cols: D C S U F
[ 17  24 -45  11 -29]  K_252
[ 22 -21  21 -40 -16]  K_926
[-33 103   9 -13 -20]  K_495
[ 24   6 -10 -16 -82]  K_826
col: [-21 103]	C
col: [-16 -20]	F
col: [  9 -10]	S
col: [-13 -16]	U

cols: G Y B V N W Q R J K
[-25 -33  15  17   8  19  31  -9 -17 -22] : K_255
[ 25 -34 -25 -27 -22 -17 -79  17 -52 -23] : K_119
[ 25 -34 -25 -36 -22 -17 -79  17 -52 -23] : K_362
[ 41 -40  11  -9   9  13 -15  26 -47 -42] : K_851
[ 49 -38   8  -2   4  15 -11  39 -36 -27] : K_723
[ -2 -49 -49 -56 -46 -38 -91 -12 -53 -48] : K_651
col: [-25  11   8 -49]	B
col: [9 4]	N
col: [-17 -17  13  15]	W

cols: L A M T E P Z
[-94 -81  83 -18 -44  38 -93] : K_800
[ 48   1 -82  31  90  44 -26] : K_602
[-39 -75  83 -80  13 -91  53] : K_730
[  10  -95   21 -100  -63   30  -70] : K_64
col: [-82  83  21]	M
col: [ -80 -100]	T
col: [-26  53 -70]	Z
col: [-18  31]	T

cols: mora Pagin buki Pog Suvur dumob dad Num Roted zikeb
[-95  23  18  59  61   8 -20  63  -8  45]  K_667
[-70  -2 -10  28  66 -49 -57  42 -73 -10]  K_320
[-78  15  36  43  22  36   9  63  35  78]  K_567
[-78  15  36  43  22  36   9  63 -95  12]  K_786
[-78  15  36  43  22  36   9  10  35  78]  K_791
[-54  48 -56 -47  44  27  56 -44 -63  34]  K_121
[ 11  64  18  13  88 -40 -48  53 -41 -65]  K_354
[-70  -2 -47 104  39  27   9 -12 -63  34]  K_881
col: [-10  78  12]	zikeb
col: [ 78  34 -65]	zikeb

cols: vus pur tarez Vir mukaz gare
[-10 -53 -52 -22 -31  21] : K_217
[ 44   6  -9 111  34 -51] : K_241
[ 37  33  29  58 -22  12] : K_613
col: [-53   6]	pur
col: [ 34 -22]	mukaz
col: [44 37]	vus
col: [-31  34]	mukaz

cols: raveb zuf bez kesit
[ 8 33 -7 20] = K_679
[-74  69 -30 -88] = K_74
[-67  62 -33 -85] = K_874
col: [69 62]	zuf
col: [-74 -67]	raveb

cols: sudu vina pegur Safuv Ragul Basu ragi nese Seza
[-16 -69 -14  59 -20 -69   0 -19 -79] : K_33
[-55  11 -57 -15 -62 112 -56  98 -36] : K_400
[ 82 -25  80 -41  77  15  73  12 -25] : K_889
[-16 -69 -14  59 -20 -69 -17 -60  73] : K_961
[-64 -20 -64  84 -69   2 -63   2  -2] : K_974
[ 28  24  26  17  26  31  24  27 -80] : K_301
col: [ 59 -15 -41  59]	Safuv
col: [-79 -36 -25  73  -2]	Seza

cols: mifaf defan mopek ganav Giduv Vimer
[  48 -100   44   36   25   98]  K_551
[ 88 -73  87 -79  84 -34]  K_18
[ -42 -108  -41  101  -53  -61]  K_57
[  48 -100   44  -96  -78  113]  K_13
col: [ 84 -53 -78]	Giduv
col: [-100  -73 -108]	defan
col: [ 87 -41]	mopek

cols: Sar metef tagu dinib nodev rarib sepa Zot
[ 84 -45  -9 -38  -8   5  40  18]  K_378
[ 51 -32  53  -1 -13  24  18 -28]  K_415
[-51  53  42 -13   5  56 -34  19]  K_266
[ 49 -20  59   6 -15  24  23 -25]  K_960
[ 97 -52 -10 -44  15 -30  16 -11]  K_875
[ 46 -23  52   3 -13  22  19 -25]  K_53
[ 84 -45  -9 -38  13 -26  14  -9]  K_67
[-34   7 -69  83  57   9  25  57]  K_51
[-32   8 -62  79  52   8  24  53]  K_30
[ 46 -29  41  -2 -11  16  15 -24]  K_315
col: [-13   6 -44   3 -38  83]	dinib
col: [ 56  24 -30  22 -26   9   8]	rarib

cols: lozo Sagon Nubig bufas Seloz
[ -47 -103    4  -91  -63] = K_764
[-49  42  83  42  52] = K_144
[ 2 -8 -1 -8 -3] = K_337
[  9  -8  15  -8 -25] = K_866
[-4 -1  7 -1  5] = K_576
[-13  55  48  55   7] = K_436
[-47 -91   4 -91 -63] = K_897
col: [-49   2   9  -4]	lozo
col: [-1 15  7 48  4]	Nubig

cols: vur kebo lagon Vof
[  4  68 -44  26]  K_464
[   4 -100  -87  -93]  K_616
[ 83  86 -87  -8]  K_681
col: [  68 -100]	kebo
col: [ 4 83]	vur

cols: kon nem Melos zatur zek nom
[ -1  49  38 -54  36  89]  K_586
[-53  29  18 -62  11 -99]  K_258
[ 41  23 -28  45 -29 102]  K_261
[ -1  49  38 -24  36  89]  K_538
col: [ 36  11 -29]	zek
col: [ 89 -99 102]	nom
col: [-62  45 -24]	zatur

cols: saz pek ril neno simel konis
[ 26 -13  61 -12   5 -59] = K_485
[ 52 -59 -20  35 -41 -68] = K_502
[  1   7 -77 -15 -20  43] = K_156
[-16  36  12 -92 101 -27] = K_254
[ -8  11 -75  -8  -1 -10] = K_924
[-25  40  -7 -11  12 -60] = K_497
[22  8 66 39 18  1] = K_854
[-29  54 -31  24  21  65] = K_916
[ 53 -33 -44   6  18 -38] = K_592
[ 47 -29  70  65 -29  66] = K_196
[-30  54  -7  46 -39 -20] = K_662
col: [-38  66]	konis
col: [-12  35 -15 -92  -8 -11  39  24   6  65]	neno
col: [-68  43]	konis

cols: teket Pobu Vevog mepaf guv
[-80  47  83 -60 -43] : K_167
[ 74 -16 -18  66  62] : K_984
[ 52   2 -52  46  40] : K_572
[ 69  37 -25  22 -14] : K_106
col: [74 52]	teket
col: [-18 -52]	Vevog
col: [ 2 37]	Pobu
col: [66 46 22]	mepaf
col: [-80  74  52]	teket
col: [-16   2]	Pobu

cols: Fefi lopu Gogib nasut Leguz kab Lofa safid meb
[ 91  14  -8 -11  42 -38 -11  40  70] -> K_702
[ -3  45 -20  32  15  53 -15  60 -65] -> K_209
[ -3  45 -20  32  15 -40  51  46  41] -> K_972
[ 31  32  21   4   2 -79 -46  67   4] -> K_691
col: [-11 -15]	Lofa
col: [ 70 -65]	meb

cols: tupat Selit buzar dulig nete Tagi
[-45 -79  52  15 -32  -9]  K_533
[  9  -8  37 -14 -28   9]  K_404
[ -7 -49   4  27  49  18]  K_239
[  0 102   3 -34 -32  -2]  K_142
[-45 -79  52  20 107 -17]  K_441
col: [-7  0]	tupat
col: [-45   9]	tupat
col: [52 37  4]	buzar
col: [ 49 -32 107]	nete
col: [ 49 -32]	nete
col: [37  4  3]	buzar

cols: muro gof vez Lofot Noba nelol
[ 11   8  -3 -74  56 -73] = K_610
[ 50 -72  20   4   6  -8] = K_70
[ 30 -32   3 -68  64 -66] = K_806
[ 59 -94  14 -27  25 -33] = K_931
[  50 -113   20    4    6   -8] = K_130
[ -9  47  -8 -66  57 -69] = K_981
col: [-3 20  3 14 20]	vez
col: [-27   4 -66]	Lofot
col: [-32 -94]	gof
col: [ -72  -32  -94 -113   47]	gof
col: [ 6 57]	Noba
col: [  8 -72]	gof

cols: Fam zozin tunu Niti Pamat
[ -5  12 -53  -5  11]  K_361
[ 12 -41  39 -41 -76]  K_66
[ 24  14  51 -92 -34]  K_295
[ 30  20 -23  12 -13]  K_479
[ 11 -22 -12  22 -25]  K_888
[-31  48   6 -18  93]  K_328
[-67  21  53 -56  90]  K_230
[ 26 -35 -29  11 -77]  K_729
[ 33  -7 -76  68 -48]  K_545
[-30  43  18 -84  83]  K_657
[  5  -6 -40  32 -14]  K_692
[-11  20 -48   7  15]  K_139
col: [ 30  11 -31 -67  26]	Fam
col: [-92  12  22 -18 -56]	Niti
col: [12 22]	Niti

cols: neke vora bisit Zazub
[ 65  29  60 -35] : K_978
[ 65  29  60 -47] : K_336
[ 65  29  60 -28] : K_232
q: [ 65  29  60 -47]	K_336
col: [-47 -28]	Zazub

cols: fut seto binav zim sosad fevi
[-13  33 -39 -16  81  72] = K_12
[ 20  61   3 -27  17   4] = K_642
[ 20  61   3 -27  28   4] = K_273
[ 90 -27  66 -54 -37 -53] = K_950
col: [-16 -27]	zim
col: [ 28 -37]	sosad

cols: tigip sena Zimob Votam diz meni
[  7   1  12  -1  -1 -18] : K_299
[  9 -13   4 -15 -11  -6] : K_132
[ 22 -18  -4  15   1  17] : K_24
[ 10 -16   6  21  27  22] : K_367
[ 24  -7   7  -1 -27 -19] : K_432
[  6  -7   2 -36 -52 -28] : K_734
[ 10 -16  -1  21  27  22] : K_575
[ 97 -58 -17   3 -42  26] : K_976
[-35  18   0  50 103  41] : K_72
[-16  21   4 -61 -69 -60] : K_962
col: [24  6 10 97]	tigip
col: [ 17  22 -19]	meni
col: [  1 -13 -18 -16  -7  -7 -16 -58]	sena

cols: zuv dis gesig Lal safo buber
[-10 -20   0 -81 -60  11] -> K_570
[ -30   21 -105  -78   23   39] -> K_449
[ 28   4 -29 -13 -55  22] -> K_54
[-3  1 20  3  4 57] -> K_514
[-12  -6 -14 -65  67  19] -> K_549
[ 12  -8 -11 -29  16  42] -> K_680
[ 57  -6 -67  24 109  19] -> K_580
[-45   4  76 114  11  78] -> K_313
[ 41 -36 -10  25  -5  75] -> K_14
col: [-29  20 -14]	gesig
col: [-105  -29   20  -14  -11]	gesig

cols: kera nika Fep dod Risu
[ 17 -83   3  20 -11] -> K_591
[ 16 -57  14 -13   5] -> K_279
[-12 -15   1  16   2] -> K_752
[-16 -59 -10  -3 -16] -> K_513
col: [5 2]	Risu
col: [-13  16]	dod
col: [-83 -57]	nika
col: [-83 -57 -15]	nika

cols: zupu kefu lunus Vomiz
[-35  75  59  65] = K_185
[-35  64  59  65] = K_577
[-35  64  59  -5] = K_624
q: [-35  75  59  65]	K_185
q: [-35  64  59  -5]	K_624
col: [65 65]	Vomiz

cols: muli nop rek getud pobab
[-20  -8  -6   9  35] : K_525
[ -2 -64  35 -55 102] : K_118
[ 43  22 -15  19  28] : K_668
col: [-2 43]	muli
col: [-6 35]	rek

cols: dafu Dato fati buvaf noro mipel Kom rilur
[-36 -51  -3  24 -64  13   7 -54] -> K_997
[ 69  49  14 -34   6 -80 -23  65] -> K_147
[-36 -51  -3  24 -61  31   0  45] -> K_560
col: [ 13 -80]	mipel
col: [-34  24]	buvaf
col: [  7 -23]	Kom
col: [-80  31]	mipel

cols: Lakis pes dal Kabun Zit gatug
[  -6  -82  -85   52 -117  -85] -> K_663
[  0   5 -21 -21   5 -21] -> K_546
[  2  31 -58   8   4 -58] -> K_414
[-32 -96 -44  -4 -49 -44] -> K_548
[  4 -33   8  -7  -4   8] -> K_213
[11 17 -6  8 29 -6] -> K_152
col: [  5  31 -96 -33  17]	pes
col: [ 52 -21   8  -4  -7]	Kabun

cols: lezem Riti gomar lovem vomen begit Sofim
[ 58   9  34 -15  54  12 -87] = K_417
[-23   4  16  -9 -12  11  -2] = K_905
[ -5  29  -5 -43  13  64  31] = K_991
col: [34 16]	gomar
col: [12 11]	begit
col: [ -9 -43]	lovem
col: [-87  -2]	Sofim
col: [ 54 -12]	vomen
col: [11 64]	begit

cols: vor Geb mulu livi fir nilu
[37 67 -6 63 79 -8] : K_202
[ 40  -9  86 -97 -42 -37] : K_161
[-51  -3 -29  11 -18  26] : K_878
[ 49  76 -14  64  39  12] : K_975
[ 50 -18  28 -40 -65 -30] : K_748
[-16   6 -10  21 -13   7] : K_86
[ 43  36 -28  69  73  48] : K_250
[ 67 -95  63 -76 -50 -45] : K_932
[-17  -7 -75  79 -48  28] : K_351
[ 46  38 -52  46  44  79] : K_883
[ 50 -90  28 -40 -65 -30] : K_635
[ 67 -95  63  36 -14  -1] : K_433
col: [ -6  86 -29 -14  28 -10 -28  63]	mulu
col: [-42 -18  39 -65 -13  73 -50 -48  44 -65]	fir
col: [-18  39 -65 -13  73 -50 -48  44 -65]	fir
col: [ 79 -42 -18  39 -65 -13  73]	fir
col: [ -6  86 -29 -14  28]	mulu

cols: Butis mizi mokas punu Moto Lak kag Dut ketu mipes
[ 57  20 -32 -12  -8   3  10  16  56   1] : K_507
[  2  39  15  -4  45 -26  33  -7 -80   1] : K_759
[ 26  11 -10  -9 -59  -5   9   0  18  -4] : K_930
[10 15 14 19  9 38  5 -2  6 12] : K_137
[ -1  22 -28  16  53  29   8 -11  -3 -10] : K_23
[-29 -22  -2  31  -9  51 -15 -28  21   5] : K_985
[ -9  -1   9   4 -13 -17  12 -21 -32   6] : K_678
[ 20 -30 -24 -21 -60 -39  -8   9  46   2] : K_581
[ 35 -14 -69   7  -4  16 -15  10  94 -19] : K_815
[22 20 31 -2  0 48 -2 22 27 18] : K_215
[ 19 -12  -9 -20 -39 -57   7   4   0  -2] : K_649
[ 26  11 -10  -9  -9  -5   9   0  18  -4] : K_766
col: [ -4  -9  19  16  31   4 -21   7  -2 -20]	punu
col: [ 0 18]	ketu
col: [ -7   0  -2 -11 -28 -21   9]	Dut

cols: gup Tufi gib Boba numon
[-26  38 -10  -6 -26]  K_355
[-30  57 -27 -15 -14]  K_176
[-28  49 -24 -13 -17]  K_462
[  5 -65 -93 -48  67]  K_298
[ -60 -117   16    6  -79]  K_94
[-27  22 -32 -18  -9]  K_332
[-29  49 -18 -12 -20]  K_373
[ -92  -29 -100  -55  -73]  K_620
[-54  49 -97 -52  11]  K_857
[-28  18 -30 -18 -11]  K_480
[-30  50 -21 -12 -18]  K_450
[41 51 28 15 40]  K_307
col: [ -6 -15 -13 -48   6 -18 -12 -55 -52 -18 -12]	Boba
col: [ -27  -24  -93   16  -32  -18 -100  -97  -30  -21]	gib
col: [ 49 -29  49  18  50  51]	Tufi

cols: nev Peb sudi pagi bevig fotol kiza
[-56 -28  17 -28 -61 -10 -87]  K_76
[ -1  23 -61 -21   1  37  53]  K_986
[  7   1  47  25 -59  30 -42]  K_212
[-13 -10 -41  -3 -47  21 -47]  K_154
col: [-21  25]	pagi
col: [  7 -13]	nev
col: [-10  37  30]	fotol
col: [ 17 -61]	sudi

cols: dufif pabof Zomun guroz zun vadur zimid nuvi dabil
[ -9  41 -10  46 -37  42  25   7  20] = K_652
[ 67  41 -29  -8 -41  44   2   1   7] = K_107
[ 67  41 -29  -8 -41  44   2   2  44] = K_908
[ 18 -24 -23  -8  63 -70  37   8 -34] = K_6
[-16 -86  77 -11  23 -80   3  50 -95] = K_172
col: [ 44  44 -70 -80]	vadur
col: [ 41  41 -24 -86]	pabof
col: [ 2 37  3]	zimid
col: [46 -8 -8 -8]	guroz
col: [  7  44 -34 -95]	dabil
col: [-10 -29 -29 -23]	Zomun
col: [-29 -29 -23  77]	Zomun

cols: zigit zuk zukam mif Kigel Bifo
[ 28  16 -70 -31 -10 -89]  K_653
[  28   16  -70  -31  -10 -100]  K_948
[-29 -14 -42 -66 -28 -36]  K_444
col: [-31 -66]	mif
col: [-100  -36]	Bifo

cols: ded Kizez kove vimo geman pugar mag
[-10  50  -7 -26 -73  47  -6] : K_326
[ 23 -50   6   2  87 -19  -1] : K_728
[ 53 -20 -11  11  13  -8 -31] : K_9
[ 23 -50 -62   2  87 -19  -1] : K_350
[  10   19 -109   21    0   98   44] : K_559
[ -98  -31  -12   94 -115  -56  -25] : K_115
[ -98  -31  -12   94 -115  -56  -48] : K_798
col: [23 53 23 10]	ded
col: [-25 -48]	mag

